(in the rows, 128 means zero)
One turn moves each row of this set onto another row. After a few examples, where does it send each row asked below?
j247: [116 136 127 106 119 137 105 118 118 130 129 142 130 117 136 154]
j999: [141 123 106 122 120 105 102 125 118 149  89 129 148 149 111 152]
j131: [142 122 115 126 122 115 119 128 111 147  83 113 151 155 116 131]
j990: [133 132 116 116 122 114 115 122 119 144  84 111 152 135 125 153]
j345: [150 123 105 128 107 132 125 132 143 119  98 142 143 143 160 133]
j851: [145 116 133 128 146 124 145 123 129 122 139 165 127 143 150 160]
j137: [156  78 151 109 156 129 134 121 114 145 121 114 127 110 137 134]
j566: [126 124 115 139 164 113 110 123 105 136 149 148 126 123 122 134]
j966: [133 115 113 126 172 114 118 118 112 137 147 132 129 101 131 146]
j519: [151  90 137 139 134 120 100 128 121 156  96 126 133 116 141  97]
j330: [166  65 140 113 153 122 126 126 110 149 121 127 127 124 120 135]
j311: [155 103 122 125 128 122 104 121 130 159  88 112 139 110 150 111]
j404: [140 102 112 130 164 111 101 125 114 141 150 152 123 108 122 142]
j10: [120 124 125 143 144 103 113 134 134 106 108 149 152 124 138 168]
j636: [160  88 123 123 115 121  93 128 128 158  90 131 135 121 135 112]
j72: [145 125 113 126 117 111 112 124 115 131  88 124 132 146 106 165]
j199: [155 113 113 127 104 129 132 137 141 124  92 143 145 143 159 132]
j671: [113 130 132 116 107 134  99 132 111 122 116 148 136 130 124 141]
j341: [162  94 150 146 150 100 135 127 138 142  85 138 143 137 151 141]
j835: [162 103 113 143 117 116  91 122 131 147  83 127 122 117 134 118]
j323: [172  70 148 120 137 128 127 125 114 135 107 124 110 122 124 137]
j678: [148 111 139 128 150 131 142 119 132 124 139 163 122 139 156 152]
j302: [131 123 124 123 115 133  95 122 119 117 133 156 107 118 127 153]
j554: [122 119 123 105 114 133  99 127 115 129 134 158 128 130 118 157]
j379: [157  96 156 141 145 108 130 122 139 140  81 135 144 143 150 145]
j759: [149  77 144 116 155 131 135 134 103 131 131 126 127 124 123 127]
j918: [123 127 122 146 134 100 112 139 137 110 101 154 152 123 140 160]
j589: [155  82 121 139 152 117 130 144 136 109 125 146 136 103 155 127]
j51: [158  81 116 142 154 118 128 141 137 110 117 135 142 107 154 126]
j651: [154 101 111 146 167 107 115 119 114 130 137 138 109 112 117 148]

j199 -> j341
j10 -> j345
j671 -> j131
Now find these:
j323 -> j651
j636 -> j330
j247 -> j990

